128 stands for zero in the data rows.
Here is a table of points, one per row:
[ 92 110  55 166 150  30 142  77 108  43 192 152 127  92 157 158  85 145 178  57  95 183 172 113 136  86 108 113 113  99  85 132  95  59 166  86 103 131 181 170 114 156 134 157 180 141 116  78 208 105 128 100  77 144 137 126 122 147 141 205 140 150 194 120]
[115 111 151 155 131 155 124 104 120  97 213  78 124 114 109  99 114  32  97 117 210  91 126 193  87 191 162 144 164  69 125 157 151 128  94  53  72 103 130 136 159  84 118 198 125  53 163  98 127 159  68  91  79 153 159  69 146 147 187 127 126 137  59 189]
[ 60 195 102 127  93 167  78 128 147 179 121  95  70  71 197  97 175 100 113 100  86 123 113 162  54 168  98 114  95  96  23 103  97  83  70 148 112  75 115  62  69 164 106 147 122  93 144 124 122 146 126 122 205 157 120 154  58 136 107 153 148 115 155  78]
[174 178 118 165 201 106 138 119  78 126 176  95 111 168 120 115 123 129  88  90 130 155  86 125 172 203 128 143  59 163 162  98 131 165  75  96 107  74  94 103 182 147 130  40 130 147  97 139 222  58  84 100 185  81 101  57 133  45  88 103 124  85 147 100]
[110 216 147 123  83 109 134 116 140 155 125  95 193 182 143 175 155 127 170  99 130 131 107 124 156 153 121  68 255  73  99 147 180 109 195 138 155 139 128  89 164 206  91  58 162 164 127 178 116  95 124 117 114 185 162  60 154 152  84  92 111 191 112 145]
[ 89 103 160  14  92 132  98 170  97  32  79 150  67 202 134 112 168  87 138 139 115 185 124 149  84 138 191 140  99 173 138 101 112 206 172 101  87 104  89 151 129 161 146 113 164 142  71  68 129 109 170 112 139 185 191  92 132 205 114 121 149 139 123  96]
[112  99 125  88  79 142 206 176 169 140 177  77 117 147 111 149 125 142  94  97  71 178 171  84  99 122  69 170  89  60 163 210 195 137 155 120 166 134  78 101 183  96 169 127  86 116 117 111  98  86  61 133  98 116 177 234 135 107 119  81 171 130 133  64]
[126  61 140 194 139 153 145 119  95 169 105 128 143 127 137 138 154  92 145 120 111 182  60 140 103 193  99 117 119  99 102 102 130  98 191 206 250 202  83 198 104  69 211 102 182 158 150 156 168 199 135  85 146  90 141  76 158 148 155 129 167 127  86  86]
[146 123 148 137  73  96 128 129 199 107  62 128  98 176 167 172  93  83 195 134 137 114 135 139 218 182 168 146 128  98 128  90 117  94 191  94 136 100  97  64  65  80 183 186 118  94 112 128 137  93 159 208 101 111  69 114  69  47 174  83 135 112 151 134]
[166 206 170 127 151 138 119 105 157 119 118 113 128 129  88 142 141  91 135 139 183 113  96 118 208 113 177 147  94  72  79  83 158 113 124 100  86 182 118 200  95 128  88 162  99 214 153  94  77  76 101  88 189  59 135 224 179 179 140 139  88 130 122  60]
[165 142 158 192 103 234 143  53  73  86 111 120 121 116 130 191  98 132 127 156 115 111 106 163 130 118  90 146 133 128 141 159 144 166 134 135 145 133 155 155  56 127 104  87  70 102   0 147 116 143  92 157  61  90 188 102  51 182 105 145  62 115 187 131]
[168 117  70 131  88  72 207 151 113 162 133 186 126 110 121  60 162 179 125 198 147 130 134 178  68 142 172 221 125 121 179 111  87  53 165 124 106 174 153 107 112  95  71 120 127 146 140 167 124  80  91 125 177  94 132  83  59 187 111  93 169 184 146 168]
[ 70 115  88 136 149 200 137 131  60 167 103 140 126 186  86 154 198 161 169  78 144  94 191 170 141  87 183 118 133 176 120 190 140 112 189 120 176 106 182 156 117 116 132 131 144  53 179 128 124  44 123 130 215 113 137 161 125 106 120 173 104  46 123 182]
[173  87  92 115 170 146  56 208 125 138 125 132 192 124 163 135  68 149 131 175 149 141 172 170 155 199 109 121  46  76 124 182  75 152 187  84 118 136 212  81 131 129 122 135  71 154 134 186  90 184 191  60 144 177 166 135 165 103  81 145  94 113 134 105]
[123  91 123  68 145 177  81  33 166 126 141 217 233 126 134 139 133  90 167 104 113 173 113 142 152 124 179 162 112  76 113 140 101 190  21 180 157 172 138 112 172  97 107 122 134  90 116 145 146 105  97 181 129 150  82 165 161 133  91 108 198 159 169 153]
[158 146  56 138 109 162 152 161 102 100  94 163  98 108 145 100 117 160 199 104 145  97 130 127  81  47 148 134 145  76 113  91  92 163  71 161 195 100 136 137 157 198 155 140  39 177 128  56 168 149 142  84 102  99 155 125 134  63 147  19  85 127  71 157]
[134 111 166 198 117 123  91 142 154 150 173 197 103 150 175 146 160 131 139 161  97 125 164 105 163   0 152 108  62 132 111 187 104 167 135 148  83 151  27  32 156 149 108 114 165 127 146 175 101 168  77  97 113  66 131  99 117 146 184 172 115 115  60 117]
[ 89  67 160 149  62  77 106  90  68 165 113 135 125 141  88  76 171 152  87 155  67 103 106 143 154 156  97 148 123  71 154 119 179 132 126 167  98  75  87 117 137 108  28 156 115 186 109 120 186 113 236  99 102 158 105 196 157 105 161 153  86  92 135 205]
[137 139 112 117 114 176 168  97 118 135 144 139  75  81 145 130  94 173 197 199 147 118  73 120 126 144 114 136 123 223  45  84 169 105 160 182  79 106 134 131 255 117 179 160  82 141 119 184  81  83 121 142  80 171 108 107 187 127 131 180 165  87 127 123]
[157 135 163 121 132  80  62 194 115 171  62 122 136  95 148 153 115  82  72 141  93 117  92 121 158  35  98 129 138 138 131 137 155  99  59  67 149 113 198 139 117  67 174  77  78 170 161  93 133  77 122 149 112 162 154  72 121 170 139 157 228  93 137 199]
[186 160 119 115 104 141  98 144 139 177 160 150 141 107 102  99  54 166 126 169 108 141 140  53  83  97 168  90 166  94 137  55 145 183 134  75 145  95  51 196 144  67 169 124 177  70 184 149 149 149 144 157 174 175 184 129  88 108 125 181  38 153 207 138]
[142  89 138 183  58  96 101  91 147 104 100  89 113 172 200  62 135 154  87 112 134  81 160  94 159 126 132 128 108 216 119 123 150  92  92  99 115 232 161 160 137 155 181  79  95  42 169 143 176 156 127 104 126 182  76 187 151 182  80  63  66 145 122 134]
[157 142 212 115 209 150 169 158 191 101  95 145 104 132 107 110  99 163 110 106 146  76  39  94 120  89  71 168 144 139 124 141 132 182 190 130 167 160 160 124 135 144  47 211 170 101 157 104 195 156 124  72 118 177  82 144  55 109  72 140 184 113 124 122]
[148 181 116  62  27 126 123 147 158  83 149 120 170  82 109 129 168 148  52 143 170  87 175  87 159 178 134 147 106 141 134 130  89 132 150 181 181 147 154 170 143 156 104  52 129 113  91  55 100 162 112 132 119 115  73  95 118  47 184 245 153 131  88 130]
[120 119  94 111 140  65  95 154 175 116 146  85 102  72 115 248 152 137 134 109 154 160 174 133 129 150  89 121  83 157 154 116 192 157  74 141 158 131  94 207 181 158  97 185 177 150 129 181  62 159 175 128 147  89  89 113  51 178  97  59 124  83 114 203]
[ 36  89 135 150 158 165 134 186  96 182 123 162  81  80  21 149  86  80  80 181 199 177 198 107 145  92 117  86 146 120 138  79 114 120 119 146 122 150 129  98  71 156 141 116 130 134  86 128 133  93  94 119  99 184  10 109 157 118 100  90  93 160 133  95]
[133  97  92  57 164 181 169 108 144 175 105 164  72 204 135 178 135 156  85  88 156 127 105 155 164  83  69 143 136 135 147 118 141  39  61 124  66 143 153 154 147 112  73 112 150 104 165 123 120 199 193 184 124 131 185  79 139  75 174 124 103 179 134  48]
[141  93 160 174 134  88 116 136 171 106 162 139 174 126 131 121 137 221 121 143 216 199 130 151  64 136 144 160 205 212  76 175 182 127  74  87 173  74  85  90  30 126 134 140 110 154 120  83 124 137 167 180 139 111 136 147 181 111  93 155 138 139 107  92]
[130 158 158  53 119 119 110 139  44  76 137 129 138  84 133 112  72 100 206  67 121 127 112  94 142 116  94 114 197 193 213 178 134  80 100 175  93 131 102  70  92  61 150 133 111 115 116 154 106 161 149  41 198  87  96 165 136 118 155 128 127 187 139 140]
[109 179 128 207 119 135 117 154 132 100  73 142  99 136  89  93 100 141  92 110  71 148 181  70 164 212 135 114 164 168 166 140  67 144 107 200 102 106 172  97 136 120 108 203 172 163 203  91 112 179  72 206 116  97 206 124 193 157 110 105 137 111 164 152]
[208 135  82 147 193  95 148  98 127  90 114  37  91 173  78 127 143 125  76 142 114  86 109 142  52  93 124  76 116  75 131 114 137 180 148 186 117 158 159  74  83 179 204 118 146  84  91 192  88 114 196 172 142  94 117 163 196 129 166 167 182 197 125 175]
[ 61 119 167 125 156  43 131 123  91 181 136 159 141 129 161 127 159 161 122  68 111  45  60 141  94 156 133  74 114 145 178 114  17 152 124  70 148  98 115 189 126 118 147 148 117 153 109 158  20 105  73 159  48 135 115 163 128  96 103 133  95 177 101  99]
[ 65 155 107 100 185 129 105  99 237 190 154 110 197 154 110  44 109  41 188 186 110  88 166 145  85 104  83 145 119 206 164 114 144 110 172 120  84  87 138 178  97 166 136  78 140 156 112 124 165 171 122 130  86  69 158 161 128 110 130  99 151  94 145 152]
[153  81 142  92 203 143 221 111  98 103 133  58 217  54 162 113 154 122 108 165  56 148 133 100 148 119 195  59 182 130 138 134  97 122 128 105 102 129 142 103 153 143 104 121 132 143 139  91 128 138 158 191 148 147  77 123  67 179 182  86  95  34  79  58]
These points spread out most along one direction. Take the direction at right angles to it along which they spread out most. Go by this last direction. Where along it does each point below lie, from 0 to 99? 50 is the average, and the first point above lies past it. One standard deviation of the points above along it is 16.
[110 216 147 123  83 109 134 116 140 155 125  95 193 182 143 175 155 127 170  99 130 131 107 124 156 153 121  68 255  73  99 147 180 109 195 138 155 139 128  89 164 206  91  58 162 164 127 178 116  95 124 117 114 185 162  60 154 152  84  92 111 191 112 145] >> 66
[158 146  56 138 109 162 152 161 102 100  94 163  98 108 145 100 117 160 199 104 145  97 130 127  81  47 148 134 145  76 113  91  92 163  71 161 195 100 136 137 157 198 155 140  39 177 128  56 168 149 142  84 102  99 155 125 134  63 147  19  85 127  71 157] >> 45
[153  81 142  92 203 143 221 111  98 103 133  58 217  54 162 113 154 122 108 165  56 148 133 100 148 119 195  59 182 130 138 134  97 122 128 105 102 129 142 103 153 143 104 121 132 143 139  91 128 138 158 191 148 147  77 123  67 179 182  86  95  34  79  58] >> 25
[137 139 112 117 114 176 168  97 118 135 144 139  75  81 145 130  94 173 197 199 147 118  73 120 126 144 114 136 123 223  45  84 169 105 160 182  79 106 134 131 255 117 179 160  82 141 119 184  81  83 121 142  80 171 108 107 187 127 131 180 165  87 127 123] >> 53
[134 111 166 198 117 123  91 142 154 150 173 197 103 150 175 146 160 131 139 161  97 125 164 105 163   0 152 108  62 132 111 187 104 167 135 148  83 151  27  32 156 149 108 114 165 127 146 175 101 168  77  97 113  66 131  99 117 146 184 172 115 115  60 117] >> 20
[109 179 128 207 119 135 117 154 132 100  73 142  99 136  89  93 100 141  92 110  71 148 181  70 164 212 135 114 164 168 166 140  67 144 107 200 102 106 172  97 136 120 108 203 172 163 203  91 112 179  72 206 116  97 206 124 193 157 110 105 137 111 164 152] >> 55
[168 117  70 131  88  72 207 151 113 162 133 186 126 110 121  60 162 179 125 198 147 130 134 178  68 142 172 221 125 121 179 111  87  53 165 124 106 174 153 107 112  95  71 120 127 146 140 167 124  80  91 125 177  94 132  83  59 187 111  93 169 184 146 168] >> 65
[ 92 110  55 166 150  30 142  77 108  43 192 152 127  92 157 158  85 145 178  57  95 183 172 113 136  86 108 113 113  99  85 132  95  59 166  86 103 131 181 170 114 156 134 157 180 141 116  78 208 105 128 100  77 144 137 126 122 147 141 205 140 150 194 120] >> 70
[ 65 155 107 100 185 129 105  99 237 190 154 110 197 154 110  44 109  41 188 186 110  88 166 145  85 104  83 145 119 206 164 114 144 110 172 120  84  87 138 178  97 166 136  78 140 156 112 124 165 171 122 130  86  69 158 161 128 110 130  99 151  94 145 152] >> 52
[157 135 163 121 132  80  62 194 115 171  62 122 136  95 148 153 115  82  72 141  93 117  92 121 158  35  98 129 138 138 131 137 155  99  59  67 149 113 198 139 117  67 174  77  78 170 161  93 133  77 122 149 112 162 154  72 121 170 139 157 228  93 137 199] >> 59
[ 89 103 160  14  92 132  98 170  97  32  79 150  67 202 134 112 168  87 138 139 115 185 124 149  84 138 191 140  99 173 138 101 112 206 172 101  87 104  89 151 129 161 146 113 164 142  71  68 129 109 170 112 139 185 191  92 132 205 114 121 149 139 123  96] >> 57
[ 89  67 160 149  62  77 106  90  68 165 113 135 125 141  88  76 171 152  87 155  67 103 106 143 154 156  97 148 123  71 154 119 179 132 126 167  98  75  87 117 137 108  28 156 115 186 109 120 186 113 236  99 102 158 105 196 157 105 161 153  86  92 135 205] >> 46
[123  91 123  68 145 177  81  33 166 126 141 217 233 126 134 139 133  90 167 104 113 173 113 142 152 124 179 162 112  76 113 140 101 190  21 180 157 172 138 112 172  97 107 122 134  90 116 145 146 105  97 181 129 150  82 165 161 133  91 108 198 159 169 153] >> 35
